In the data rows, 128 means zero.
Here are some points:
[151 143 101 191 159 104 183 163 123 155  61  66 124 200 162  86 124 106 143 158 160 186]
[123 130 144 116 147  45 146  97 147 106 126 104  62 129  97 147 110  98 136 174 134  90]
[175 169 153 124 105  92 138 133 132 106 109 131  84 178  84 148 116  64 119 165 127 109]
[103 110  92 156 203 132 124 153 145 120  94 166 109 102 115 114 130 101 100 174 104 184]
[120 174 152 121 101 160 160  86  80  88 162 163 154 125 151 142 143 169 137  81 125 119]
[138 157 115 176 160 127 126 148 187  82 186 158 162 102 143 115 151 133  81  75  82 140]
[135 141 154 121 125 132 130 110 116  93 130 157  96 149  95 161 122 102 138 142 148 114]
[128 117 129 183 147 136 168 175 121 159  56 116 111 183 130 101 111 110 120 175 138 179]
[ 81  97 122 131 141 163 102 127 165  96 152 188  91 114 104 139 101 135  92 163  69 123]
[115 130 140 109 135  65 145 105 140 104 118 126  63 134  86 150 100  97 133 171 132  84]
[134 110 112  71 101 114 115 149  96 165 120 116 138 118 111 124  83 106  98 149 118  82]
[ 90 111 122  90 127  69 140 116 150 113 111 137  64 125  66 159  90 103 135 167 135  59]
[175 108  50 137  93 160 125 114 148 161 137  74 201 139 187  63 130 138 161  56 136 184]
[155 144 132  80  91  96 132 159  89 149 115 108 123 143 107 126  83  74  94 171 118  92]
[104 119  90 162 209 134 119 152 151 104 108 168 112  93 117 124 136 104  92 169  95 182]
[180 127 159 120 120 148 136  94 120 133 135 107 115 161 123 121 150 130 177 114 166 140]
[128 116  98 128  87 146  93 129 172 148 138 120 146 141 142  95 106 108 139 114 105 136]
[119 133  90 116 150  77 123 128 154  71 133 133  72 134  83 175 104  81 110 164 118  95]
[100 129 127 170 163 155 137 167 140 126  89 180 116 118 117 116 121 119  94 165  93 163]
[ 85 119 124 105 133 131 112 151 122  90 146 195 108  79  73 167  87 106  71 150  95  98]
[144 125 127  57  62 104  87 112  71 158 122  89 151  69 137 154 150 156 154  93 156  94]
[143 143 134  80  64 130 146 169  79 150 104 135 130 147  85 130  68  87  87 157 112  78]
[153 166 191  89 104 112 145  76  79 116 142 130 116 110 123 157 176 140 172 126 149 128]
[112 142 123 181 184 115 166 141 147 134  95 151 135 101 132 102 148 128 115 139 117 166]
[112  97 224  79 117 136  70  80  92 163 122 128 131  48 128 199 228 234 200  96 191  96]
[123 149 158 183 150 133 168 153 102 128  84 131 116 173 145 110 124 113 132 170 140 173]
[126 128 153 118 118  92 150 112 128 119 113 131  65 150  86 139  93  98 126 167 129  92]
[ 99 120 136 163 111 172 105 170 158 114 129 175 134 125 111 130 113 141  94 122  72 126]
[149 118  78 149 137 129 160 123  74 168  99  35 179 143 205  98 162 173 187  81 201 188]
[ 81  80 102 105 102 155  55 128 183 165 132 130 136 122 128 124  98 136 143 131 104 109]
[ 83 116 126 100 129 135 110 151 118  96 144 195 109  80  73 165  85 109  75 151  97  96]
[120 118 141 114 141  44 145 102 152 120 123  96  62 127  94 144 106 102 137 174 135  80]
[ 96 100 130  95  86 115 152 135 134 149  91 142  63 152  52 142  62 107 122 164 126  52]
[150 162 135 153 118 111 122 117 167 121 139 120 130 160 146 105 132  94 126 128 114 140]
[131 147 126 127 139  84 133 117 131  79 130 134  73 142  93 164 109  82 115 169 124 104]
[123 126 144 116 144  46 146  99 147 112 124 101  62 130  96 145 108 100 136 174 134  87]
[103 166 150 109  72 181 163  98  68 112 142 179 152 124 130 127 123 153 134  93 120 113]
[154 157 124 151 111 118 123 123 164 130 134 112 138 167 151 100 129  98 130 117 118 139]
[ 60  84 144  90  79 202  53 130 102 135 140 186 123 101 127 162 114 173 113 131  91 109]
[ 84 117 124 105 135 127 110 149 126  91 146 194 107  76  74 166  88 108  72 149  97  99]
[176 129 160 118 117 150 136  97 117 131 132 113 112 162 118 125 146 128 173 118 163 135]
[164 140 171 126 128 118 135 100 114 111 133 119  93 151 114 138 138 110 151 147 147 127]
[128 140 180  90 124 124  93 107  86 110 130 139 114  87 102 199 176 148 156 134 162 100]
[135 128 118 181 123 137 199 128  47 147  88  67 143 167 194  98 124 173 150 117 154 183]
[108 123 140  91 107 154 117 182 133 119 126 210 113 121  50 155  84 102  67 144  94  80]
[121 142 158 180 149 136 165 159 107 133  78 135 112 178 141 108 120 111 128 173 139 175]
[162 179 185 138 120  97 142 153 130  80 149 154 111 117  94 145 129  98  84 156  85 118]
[157 146  94 191 163 100 184 156 125 154  67  58 131 202 170  83 128 106 153 146 170 190]
[135 153 130 144  98 139 121 128 161 128 127 143 127 165 125 109 111  94 118 131 106 128]
[150 158 168 132 105  71 179 108 122 138 122 102 118 115 133  98 123 130 136 121 141 104]
[132 147 129 143 105 125 109 126 166 122 132 128 120 158 131 114 111  94 121 147 100 129]
[150 162 105 145 128 137 148  95 123 120 151  92 167 149 173  99 147 133 160  79 159 138]
[138 169 143 176 134 120 159 124 124 149 102  90 162 167 194 102 143 146 161 107 175 153]
[137 175  98 129 125 119 127  98 121  73 186 106 169 109 164 169 159 154 129  57 133 120]
[127 118 106 174 124 138 184 149  50 151  78  67 130 163 178 107 122 166 133 139 138 174]
[102 146 174 108  56 177 120 115  78 132 136 164 144 128 142 134 132 154 135 109 121 114]
[162 164 104 149 117 113 137 117 165 127 136 113 151 170 151  95 135  93 135  93 137 135]
[197 131 168 135 144 107 137  83 131 129 146  75 105 152 144 110 166 127 177 126 161 150]
[105 116 164  75 162 134  99 121  96 112 164 158 128  84 118 161 130 142 115 153 131 104]
[156  85 118 138 154 185  97  58 170 149 178  84 171 127 197  71 182 184 216  73 160 192]
[138 142 127  74  54 144 147 179  75 154  96 148 126 154  72 130  55  78  81 162 106  72]
[121 138  75 124 135 114 118 147 146  60 133 156  80 142  71 189  95  76  89 157 106  97]
[ 77 105  83 116 148 169 120 184  88 167  86 128 151 122 121 118  79 106 102 178 117 119]
[141 124 100  98 152 102 143 106 134 165 147  95 189 125 172  91 147 139 154  72 173 123]
[135 178 102 129 126 124 132  97 120  69 186 111 165 111 161 172 157 158 125  62 126 119]
[165 201 205 163  97 111 169 131 131  72 147 169 126 123 105 153 152 140  98 110  97 111]
[181 173 156 129 116  78 137 127 136 101 115 121  84 174  93 147 125  63 122 168 128 115]
[113 118 188  78  80 116  75 114  75 128 116 148  94  74  96 214 166 167 134 128 141  85]
[108  90  94 122 125 124 128 163 112 178 116 106 144 127 139 104  93 127  87 135 104  98]
[ 91  82 152 147 158 135 107 129 191 125 157 155  81 108 119 115 124 156  97 166  67 116]
[146 177 165  85  48 159 169  99  58 127 139 152 158 115 127 128 133 153 155  82 140 107]
[171 167 151 121  98 101 139 137 130 109 105 138  84 181  78 149 110  64 117 164 126 105]
[204 133 158 136 144 113 135  77 134 129 152  69 120 150 152 107 174 130 188 109 171 158]
[ 84  94  85 129  91 190 146 222  82 202  52 109 154 168 111  99  47 109  98 165 128 115]
[ 91 104 170  86 112 115 110 144 109 155 124 154 104  88  97 121 102 124 113 164 118  89]
[167 151  91 189 171  98 189 135 128 152  84  50 151 201 188  80 144 117 172 117 195 193]
[112  86 146 137 120 127 111 124 101 216  79  69 162 120 192 107 199 206 208  80 223 155]
[106 102 131 168 155 147 152 171 123 154  61 154 105 154 110 109 108 107 111 178 127 174]
[128 146 126 139 100 135 109 129 162 123 128 138 119 158 123 115 107  94 119 148  97 125]
[172 152 174  93 119 114 148  63  91 131 149 109 132 110 143 134 195 146 195 102 167 153]
[143 151  97 167 122 150 169 159 125 164  79 101 171 195 168  84 115 116 154  99 185 163]
[164 202 211 170  98 113 166 138 134  65 151 175 118 123 101 159 149 137  84 120  84 111]
[175 112  56 139  92 158 130 117 144 161 134  75 198 145 185  65 127 136 157  58 137 180]
[128 144  69 137 143 116 115 150 149  46 143 156  84 137  75 199 102  76  78 155  97 104]
[ 96 134 128 106 103 125 102 149 102  91 121 163  96 108  75 202 117 105 111 146 131  84]
[173 132 164 118 117 146 135  98 115 127 132 116 109 161 117 128 144 125 169 123 160 133]
[124 139 125 119 143  72 135 113 139  85 128 129  69 136  91 161 108  87 122 170 126  97]
[149  89 122 133 156 185  95  59 166 141 179  95 169 124 193  80 182 182 212  80 158 189]
[179 165  88 156 129  94 139 110 168 127 141  86 161 168 172  85 148  94 146  76 149 146]
[ 91  80 120  89 127 177  90  52 130 160 170 123 165  73 177 108 167 202 208  82 134 160]
[152 182 149  88  71 151 181  79  61 116 144 149 158 115 140 125 139 164 157  74 138 116]
[139 135  74  95 119 101  89  90 117 130 158  86 183  83 175 134 184 147 165  41 177 126]
[182 189 158 142  85 132 168 129 131  96 143 151 157 129 119 125 145 139 114  79 115 126]
[103 128 121 108 119 132  72 161 117  90 126 166 100  93  79 210 145 117 101 137 124  93]
Here are 12 more points, each followed by its number:
[ 84  54  75  98 104 166  71 177 143 183 119 123 146 119 131 112  81 132  98 143  91 115] 0
[116 108 120  92 138 111 101 151 134 133 144 142 129  85  95 150 103 125  79 143  97  83] 1
[100  94 124 163 134 172 157 184 117 166  46 163 106 168  95 110  91 111 107 173 127 164] 2
[134 103 124 137 126 128 129 117  95 201  90  56 177 128 203  97 198 194 210  70 228 174] 3
[114 126  85 110 156  66 122 125 165  72 136 128  69 126  82 175 104  85 113 166 118  91] 4
[122 132 148 108 130 125 118 171 144 103 142 190 110 111  66 154 104 101  68 147  92  96] 5
[169 129  61 148  88 157 165 131 123 154 112  90 182 168 153  82 107 127 134  63 137 149] 6
[171 142 173 123 126 128 133  98 112 114 136 115 102 155 119 136 147 116 161 139 153 133] 7
[184 175 158 132 122  71 137 123 137  99 119 115  83 171  98 147 130  62 123 169 129 118] 8
[137 138 166  95 156 112  94  79 112 105 153 114 135  73 122 208 203 177 177  97 187 109] 9
[112 148 144 132 158  54 169  68 167 111 158 115 116  92 135 110 142 140 150 117 137  94] 10
[119 135 135 114 139  67 141 108 138  95 123 128  66 134  89 155 105  92 129 171 130  90] 11
Which of these numbered points is nearest to each point below, ignoring the 2 directions in which the first points spread most? Its number follows each.
[100  76  70 109 105 165  82 177 147 160 122 128 143 129 124 113  81 113  93 149  84 125] > 0
[ 80  56  94  93 123 152  82 170 122 195 115 116 147 121 139 109  90 141 102 140 110 105] > 0
[172 137 168 120 120 138 134  98 114 121 134 116 106 158 117 132 145 121 166 130 157 133] > 7
[139 137 163  96 166 111  94  70 122 104 162 108 143  68 128 211 212 187 184  84 194 113] > 9
[128 137 151 112 137 115 119 167 146  98 146 183 110 108  72 153 110  99  70 149  92 100] > 5
[119 130 147 104 127 130 117 173 142 107 139 194 111 112  64 154 100 101  69 146  93  93] > 5
[122  94 146 139 119 129 119 122 100 212  83  67 169 125 197 101 202 203 209  74 226 163] > 3
[114 125  71 109 160  71 114 132 172  64 142 132  72 124  80 181 103  81 105 164 112  94] > 4
[ 91  71  83 108 115 161  82 178 142 169 122 130 144 126 129 114  85 122  90 144  92 119] > 0
[116 156 146 133 167  45 172  55 173 105 163 112 126  88 143 116 157 151 164  97 153  95] > 10
[139 137 155  96 166 113  91  75 123 100 162 109 141  68 125 214 207 183 177  87 188 112] > 9
[138 141 166 117 109 135 135 114 104 104 120 154  86 153  87 155 112  99 133 156 139 108] > 7
[107 125 135 103 129  73 145 110 140 108 114 134  64 134  78 152  94  99 133 169 132  77] > 11
[ 76  52  93  96 116 161  74 173 132 193 116 125 147 120 136 112  85 141 100 139 105 109] > 0
[154 140 169 123 121 124 135 105 111 108 128 133  90 152 104 145 128 106 144 151 144 120] > 7
[109 140 143 132 150  63 166  81 161 117 152 118 107  98 127 104 127 129 135 137 121  94] > 10
[ 85  66  92 107 128 155  82 178 139 176 124 130 146 121 133 115  91 132  87 138 100 113] > 0
[110 121 137 105 122  76 148 111 140 118 112 127  63 139  77 148  89 101 130 169 131  75] > 11
[185 176 159 133 124  67 137 122 138  98 120 112  83 170 100 147 132  62 124 169 129 120] > 8
[102 127 147 131 137  81 155  94 158 128 145 125  95 106 121 102 113 127 124 157 103  93] > 10
[115 124  56 110 166  75 106 138 177  55 148 135  75 121  80 187 103  77  96 162 107  99] > 4
[122 133  57 120 160  89 106 143 171  46 151 141  79 126  79 195 105  74  87 162 100 104] > 4
[ 75  47  81  94 111 167  65 175 144 189 119 126 146 115 132 115  83 141 101 140  97 112] > 0
[104 102 131 165 136 164 157 182 117 160  51 159 105 173 103 110  94 108 110 176 129 167] > 2
[174 126  66 147  91 156 154 124 131 158 121  79 189 164 170  77 117 134 143  61 139 162] > 6
[186 127 157 123 126 142 136  89 124 133 139  98 117 159 130 117 156 132 181 111 169 144] > 7
[114 106 123  89 135 111 101 150 130 137 142 141 130  86  96 150 102 128  83 144 100  81] > 1
[ 76  44  71  94 107 170  60 176 152 186 121 125 146 112 129 117  82 140 101 141  91 114] > 0
[106 118 134 102 120  78 147 113 141 120 110 130  63 138  73 150  87 102 131 168 132  71] > 11
[186 176 159 134 126  65 136 121 139  97 121 110  83 170 102 146 134  62 124 170 129 121] > 8
[125 135 149 110 134 120 118 169 145 100 144 187 110 109  69 154 107 100  69 148  92  98] > 5
[166 131  59 148  85 159 170 135 120 151 107  98 179 169 145  84 103 124 131  63 136 142] > 6
[144 111 103 134 134 124 138 114  90 189  97  44 184 133 209  94 191 184 210  68 229 182] > 3
[176 125  68 146  91 156 150 123 132 160 124  76 191 163 175  74 120 136 146  60 140 166] > 6
[177 124  68 146  92 156 148 121 134 161 125  75 193 161 178  72 122 136 148  58 141 170] > 6
[109  80  59 116  97 167  83 174 148 155 121 123 143 127 124 110  79 107  95 149  76 132] > 0
[183 175 158 131 120  72 137 124 137  99 118 116  83 172  97 147 129  63 123 168 128 117] > 8
[121 133  66 116 158  84 110 138 166  54 145 137  76 130  81 187 105  74  96 164 108 102] > 4
[119 128  50 115 165  85 102 144 177  46 153 140  78 122  78 194 103  74  87 161 100 103] > 4
[164 188 135 155 138  96 168  88 167 111 147 127 163 143 146 105 169 123 153  67 156 123] > 10
[123 128 144 116 145  46 146  98 147 110 125 102  62 130  97 146 108  99 136 174 134  88] > 11
[178 123  67 146  92 156 146 119 136 161 127  74 195 159 181  70 124 137 150  56 141 173] > 6
[115 127 145 100 122 137 116 176 141 110 135 199 111 114  60 155  96 102  68 146  93  89] > 5
[ 98  88 119 163 138 172 157 183 119 170  46 163 108 160  92 111  92 113 105 172 125 164] > 2
[ 82  56  88  92 130 138  90 163 116 194 113 109 145 118 138 109  89 136 104 140 117 100] > 0
[129 138 152 114 138 112 119 166 146  97 148 181 110 107  74 153 112  99  70 149  92 102] > 5
[123 130 144 116 147  44 145  97 147 105 126 105  62 129  98 147 110  98 137 174 134  90] > 11
[137 137 148  95 159 115  87  87 119  98 158 114 132  71 116 216 194 171 162 100 174 108] > 9
[166 188 127 152 143  89 161  90 168 108 150 119 159 145 150 104 165 110 149  77 154 128] > 10
[117  99 148  76 114 138  75 125  80 145 112 120 104  96  95 191 141 137 148 152 154  90] > 3
[122 132  46 123 164  94 102 148 177  38 157 145  81 121  77 202 104  74  78 158  93 105] > 4
[182 185 140 138 119 120 143 144 152  80 170 144 156 111 125 132 150 130  93  88  99 134] > 5
[129 137 152 113 141 110 117 164 147  98 148 179 110 106  76 153 113  99  71 150  93 102] > 5
[ 96  84 116 162 145 165 156 180 122 172  48 156 109 153  93 111  94 115 105 172 125 165] > 2
[183 174 158 131 120  73 137 124 137  99 118 117  83 172  97 147 128  63 123 168 128 117] > 8
[144 140 167 119 114 130 135 110 107 106 123 145  87 153  94 150 119 102 138 154 141 113] > 7
[128 134 151 112 145 107 114 163 148  99 149 177 110 105  79 153 115 100  73 150  95 102] > 5
[165 188 131 154 140  94 165  89 167 109 148 124 160 144 147 105 166 116 150  73 154 126] > 10
[187 177 160 135 128  63 136 120 139  96 122 109  83 169 103 146 135  62 125 170 129 122] > 8
[ 83  64  93 107 138 150  83 179 138 177 126 127 147 116 133 117  96 138  85 136 101 108] > 0
[119  80  52 124 101 170  82 161 152 152 127 115 156 120 134 104  91 117 110 129  85 147] > 0
[121 133  78 116 154  80 117 133 160  62 139 135  74 132  83 181 105  78 103 164 113  98] > 4
[171 128  64 147  90 156 159 128 127 156 117  84 185 166 162  80 112 130 139  63 138 156] > 6
[180 123  66 147  94 155 145 115 139 160 130  74 197 156 185  67 128 139 152  52 142 178] > 6
[113 124 166  59  77 121  86 110  69 136 105 148  98  86  85 193 154 147 150 140 147  85] > 3
[134 139 170  93 146 116  94  88 103 106 145 122 128  78 116 205 194 166 171 110 179 106] > 9
[124 141  71 130 139 115 116 148 148  53 138 155  82 139  73 194  99  76  84 156 102 100] > 4
[132 141 164 115 105 139 134 118 100 101 117 163  84 153  81 158 106  95 128 159 135 104] > 7
[111 124 142  96 116 144 116 178 138 115 131 204 112 117  56 155  91 103  68 145  94  85] > 5
[ 97  81 115 164 153 155 155 177 125 173  52 148 109 145  96 110  99 116 107 172 125 167] > 2
[124 136 144 117 151  44 144  95 145  98 128 109  63 128 100 148 114  96 137 175 134  94] > 11
[134 138 141  95 152 119  84  99 114  95 152 120 124  74 107 217 181 158 148 113 161 103] > 9
[ 79  86 110 107  93 159  59 134 176 161 126 136 129 132 120 130  91 132 138 140 102 103] > 0
[123 125 144 116 143  46 146 100 148 114 124 100  62 130  96 144 107 100 136 174 134  86] > 11
[110 122 181  63  74 120  84 110  65 134 107 153  96  82  88 197 157 153 148 138 146  83] > 3
[113  90  94  94 150 111 126 120 123 182 131 102 163 119 155  98 122 139 134 107 147 109] > 1
[120  84 139 170 125 171 127 178 141 182  67 135 117 155 139  85 122 141 121 179 110 187] > 2
[111 129 127 107 134  72 141 112 142  98 119 133  65 134  81 156  98  95 129 169 129  82] > 11
[104  93  96 132 136 115 134 156 131 178 122 106 146 113 136 118 107 151  88 116 104  84] > 1
[135 149  92 136 151  89 121 132 143  57 140 135  79 139  91 182 113  75  99 162 113 109] > 4
[121 115 117  97 138 110 105 155 135 125 146 144 128  88  94 148 102 119  75 143  93  88] > 1
[183 189 149 143 114 125 146 145 150  79 168 149 155 113 125 134 153 135  91  87  96 133] > 5
[131 140 176  90 133 120  94  98  92 108 137 131 120  82 109 201 184 156 163 124 170 102] > 9
[ 93  77  92 119 124 155  91 183 141 166 127 133 146 122 130 115  89 125  77 138  91 115] > 0
[109  98 101 134 139 112 140 149 134 176 126 105 152 112 140 118 115 157  95 106 111  86] > 1
[119 136  79 119 132 113 120 145 143  66 128 155  78 145  71 184  93  76  95 159 111  95] > 4
[144 159  77 119 121 110 114  96 121  97 176  86 179 103 173 153 166 150 143  43 152 122] > 4
[125  95 142  80 118 133  76 121  83 146 118 105 105  96 104 185 143 139 151 147 154  96] > 3
[ 89  61 154 164 107 163 161 184  97 180  60 138 115 156 120  91  96 143 130 138 146 168] > 2
[179 119  62 145  94 156 139 115 141 159 133  75 199 150 186  65 129 138 154  54 140 180] > 6
[112 120 185  71  76 118  80 112  69 130 111 151  95  79  92 206 161 160 140 133 143  84] > 3
[110 112 139 168 142 153 157 177 119 152  58 152 103 176 114 108 100 105 115 178 132 171] > 2
[187 177 160 134 127  64 136 120 139  96 122 110  83 169 103 146 134  62 124 170 129 121] > 8
[ 70  53 144 103 116 165  74 109 160 184 126 130  94 110 132  96 109 181 149 164  87 104] > 0
[106  95  99 132 138 114 136 153 132 178 124 105 149 112 138 118 110 154  92 111 108  85] > 1
[121  98  97  97 151 108 132 115 126 178 135 100 169 120 160  96 129 141 138  98 154 112] > 1
[167 145 174 126 131 117 133  96 113 107 137 117  97 150 119 141 146 111 156 146 150 132] > 7
[133 138 122  67  46 157 145 186  74 158  89 160 125 160  63 131  47  76  79 162 107  68] > 6
[117 135  87 116 129 110 124 142 140  73 124 154  76 147  71 179  92  78 101 160 115  92] > 4
[174 139 173 129 134 114 135  95 118 115 138 106  96 152 124 131 148 115 159 143 150 135] > 7
[161 164 135 184 121 144 145 138 167 103 171 142 172 126 161  95 156 150 101  62  88 146] > 5
[185 176 159 133 124  68 137 122 138  98 120 113  83 171 100 147 132  62 124 169 129 119] > 8
[103  91  95 131 136 116 132 158 129 178 120 107 145 115 136 117 104 148  87 119 103  85] > 1
[123 131 144 116 148  44 145  96 146 104 127 106  62 128  98 147 111  98 137 174 134  91] > 11
[124 135 144 116 151  44 144  96 145  99 128 109  62 128  99 148 113  97 137 175 134  93] > 11
[123 133 144 116 149  44 145  96 146 101 127 107  62 128  99 148 112  97 137 174 134  92] > 11
[103  90  95 130 135 117 131 159 127 178 120 107 145 116 136 115 103 145  86 122 103  87] > 1
[ 87  53 165 161 124 160 153 176 100 181  67 143 113 138 120  92 110 152 131 142 140 174] > 2
[ 82  92 119 111  83 166  70 141 169 157 118 146 123 145 112 132  86 126 134 143 103 102] > 0
[190 128 156 125 130 137 136  85 127 133 143  91 120 157 136 114 161 133 185 107 171 148] > 7
[131 145 101 128 149  82 124 126 142  66 136 132  76 139  92 175 111  77 108 166 119 106] > 4
[184 193 157 148 110 131 149 145 148  76 167 156 155 114 124 137 157 141  88  86  92 133] > 5
[186 176 159 133 125  67 136 122 138  97 121 112  83 170 101 147 133  62 124 169 129 120] > 8
[ 68  97 114 140 130 233 100 182 145 132  87 238 111 123  84 140  96 135  86 163  76 147] > 2
[195 129 154 127 135 132 136  81 130 133 147  83 124 155 143 111 167 134 189 103 175 152] > 7
[142 165  84 124 123 111 119  97 121  87 180  93 175 104 169 159 164 150 137  48 145 121] > 4
[118 133 103 115 144  76 129 123 148  80 128 133  70 135  83 169 103  85 116 166 123  91] > 4
[125 138 205 112 122 127  94 111  98 108 136 144 119  71 108 208 203 186 152 112 155 100] > 9
[147 116  87 139 136 124 150 119  78 177  98  39 181 138 205  93 175 172 198  78 215 187] > 3
[122  75  20 136 124 177  61 169 184 134 146 119 166 100 135 109 103 118  98 110  75 166] > 0
[ 85  56  87  92 133 130  94 157 112 196 111 105 143 119 139 108  90 135 108 140 121  97] > 0
[177 116  59 142  93 157 134 116 142 160 133  75 198 148 185  65 128 136 155  57 138 180] > 6
[101 101 129 164 157 150 150 170 124 153  62 164 105 146 105 109 108 107 109 177 123 172] > 2
[105  90  94 128 135 118 130 159 123 176 120 107 144 120 137 112 100 138  86 126 104  91] > 1
[111  69 138 167 130 177 114 181 147 185  69 141 114 146 136  91 121 146 119 179 106 186] > 2
[ 80  89 156 142 141 166 115 134  79 139 106 179 117  77 126 118 156 143 120 163 113 173] > 2
[133 141 160 115 116 137 134 109 107  98 125 160  94 150  91 159 117 104 139 146 146 110] > 7
[121 132 206 113 120 131  88 112  99 112 134 146 119  64 110 214 209 198 150 106 153  97] > 9
[185 175 159 133 123  68 137 122 138  98 120 113  83 171 100 147 131  62 123 169 129 119] > 8
[183 137 173 131 139 111 136  90 122 120 141  93  99 152 133 123 157 120 166 138 154 141] > 7
[110  91 226  72 118 134  66  74  92 171 120 124 132  46 130 197 230 236 209  95 198  96] > 3
[200 130 152 129 139 128 136  77 133 134 150  76 128 153 150 107 172 136 193  98 178 155] > 7
[185 175 158 132 123  69 137 123 138  98 119 114  83 171  99 147 131  62 123 169 129 119] > 8
[184 194 160 148 105 131 152 142 147  78 165 157 155 117 124 136 156 141  92  84  96 132] > 5
[104  90  94 129 135 118 130 159 125 177 120 108 144 118 136 114 101 141  86 124 104  89] > 1
[ 89  60  91  93 133 125 100 151 108 195 111 103 141 119 140 107  90 133 108 143 122  97] > 0
[181 121  63 147  96 155 142 113 142 159 132  74 199 152 187  65 131 140 155  50 142 181] > 6
[116 122 138  88 129 132  73 125  99 113 126 137 102  82  84 215 149 134 125 147 140  89] > 9
[182 128 171 133 141 103 140  92 128 128 138  87  92 153 132 115 149 121 161 141 149 136] > 7
[142 149 128  99 109 103  94 125  94  74 147 120  96 101  96 218 137 124 105 138 111  98] > 9
[145 151  73 114 118 110 109  94 119 108 171  81 181 101 176 147 168 151 149  41 157 124] > 4
[144 146 134 166 134 130 115 133 169  94 144 156 110 140 120 114 131  90  97 159  76 147] > 5
[120 125 210 106 120 133  83 103  98 123 131 143 122  58 114 210 216 207 161 103 162  98] > 9
[118 115 140  86 130 130  72 122  98 119 126 129 104  84  89 212 149 136 131 146 146  91] > 9
[120 127 149  56  85 116  88 109  74 135 105 136  99  87  89 187 155 141 152 141 147  92] > 3
[107  91  94 127 131 120 131 160 118 177 119 107 144 123 138 108  97 133  85 130 104  94] > 1
[126 104  99  97 152 105 135 110 129 176 139  98 175 120 165  95 136 144 144  89 161 114] > 1
[183 175 158 131 121  72 137 124 137  99 118 116  83 172  97 147 129  63 123 169 128 118] > 8
[151 166 178 134 126 106 133 161 140  80 152 171 107 113  83 152 124 100  74 151  82 113] > 5
[132 131 126  68  63 140 137 174  80 160  98 147 125 147  77 131  59  85  85 162 111  70] > 6
[164 149 175 129 136 108 132  95 113 100 139 118  93 146 118 145 145 106 151 152 148 132] > 7
[185 176 159 133 124  67 137 122 138  98 120 112  83 170 100 147 132  62 124 169 129 120] > 8
[ 75  51 143 107 123 161  73 111 165 182 130 126  93 108 134  94 113 180 145 165  84 108] > 0
[ 99 100 125 161 161 150 147 168 124 152  63 167 106 139 103 109 109 107 109 177 120 172] > 2
[126 120 116 101 138 110 109 157 136 120 147 146 127  90  92 146 102 113  71 144  91  92] > 1
[157 164 170 146 141 105 127 159 152  67 164 170 103 106  87 157 131 104  66 148  70 123] > 5
[106  90  94 128 133 120 130 160 120 176 119 108 144 122 138 110  98 135  85 128 103  93] > 1
[139 141 148 125 132 127 126 110 122  89 134 153  96 148 101 161 127  99 137 139 149 119] > 7
[188 177 160 135 129  61 136 119 140  96 123 108  83 169 104 146 136  62 125 170 129 122] > 8
[184 175 158 132 122  70 137 123 138  98 119 114  83 171  99 147 130  62 123 169 129 118] > 8
[116  90  79 156 187 131 141 175 139 177 107  81 161 143 164  85 118 141 127 133 153 166] > 1
[ 97  99 119 158 166 150 144 164 125 150  66 170 106 130 102 108 112 106 108 177 116 173] > 2
[129 101 140 176 120 164 144 175 135 179  66 126 121 163 144  79 123 138 123 176 113 187] > 2
[ 99 114 152  80 119 102  69  74 123 163 138 124 165  44 162 147 216 194 187  58 186 107] > 3
[179 172 156 128 113  82 138 128 135 102 114 123  84 175  91 148 123  63 121 167 128 113] > 8
[173 126 169 133 139  99 141  96 128 125 134  95  85 152 125 119 139 115 153 148 144 129] > 7
[ 79  76 161 143 141 171 102 131  84 153 102 179 116  68 129 116 166 155 123 160 114 171] > 2
[ 88  98  88 125 100 175 139 208  81 206  62  86 158 163 130 101  59 118 108 164 136 110] > 0
[122 123 143 116 142  45 146 101 149 116 124  98  62 129  95 144 107 101 136 174 134  84] > 11
[175 109  52 137  92 159 126 116 145 161 136  74 200 142 187  63 128 136 159  58 137 182] > 6
[184 184  90 150 147  73 149  98 176 111 154  85 170 162 171  91 164  88 155  65 170 144] > 4
[ 99 121 129  97 121  83 144 116 139 110 109 144  64 136  69 154  87  99 131 167 131  70] > 11
[ 75  64 167 138 138 175  92 129  91 169  99 175 118  61 132 115 174 170 130 157 116 165] > 2
[ 88  99  88 123 106 174 138 204  81 202  65  91 157 162 131 101  62 117 109 165 137 112] > 0
[138 171  95 127 124 114 123  98 122  79 184 102 171 107 166 165 162 152 133  53 139 120] > 4
[156 161 192  85 102 113 138  82  80 124 137 128 115 110 124 153 181 138 173 129 152 132] > 7
[144 149 118 103 115 105  91 128 100  66 153 119  97  99  96 223 136 125  97 135 103 100] > 4
[ 97  92  98 112  97 153  70 129 180 159 134 127 139 129 131 113  98 126 141 125 102 119] > 0
[153 165 176 139 131 105 131 160 145  75 157 171 106 111  85 154 126 102  71 150  78 117] > 5
[121 120 142 115 141  45 146 101 150 118 123  97  62 128  95 144 107 102 136 174 134  82] > 11
[124 129 144 116 146  45 146  97 147 108 126 103  62 130  97 146 109  99 136 174 134  89] > 11
[183 181  88 151 143  78 148 101 173 114 151  86 168 163 170  90 159  87 151  68 165 144] > 4
[107  90  94 125 130 121 129 161 116 177 118 106 144 124 138 107  96 132  87 131 104  95] > 1
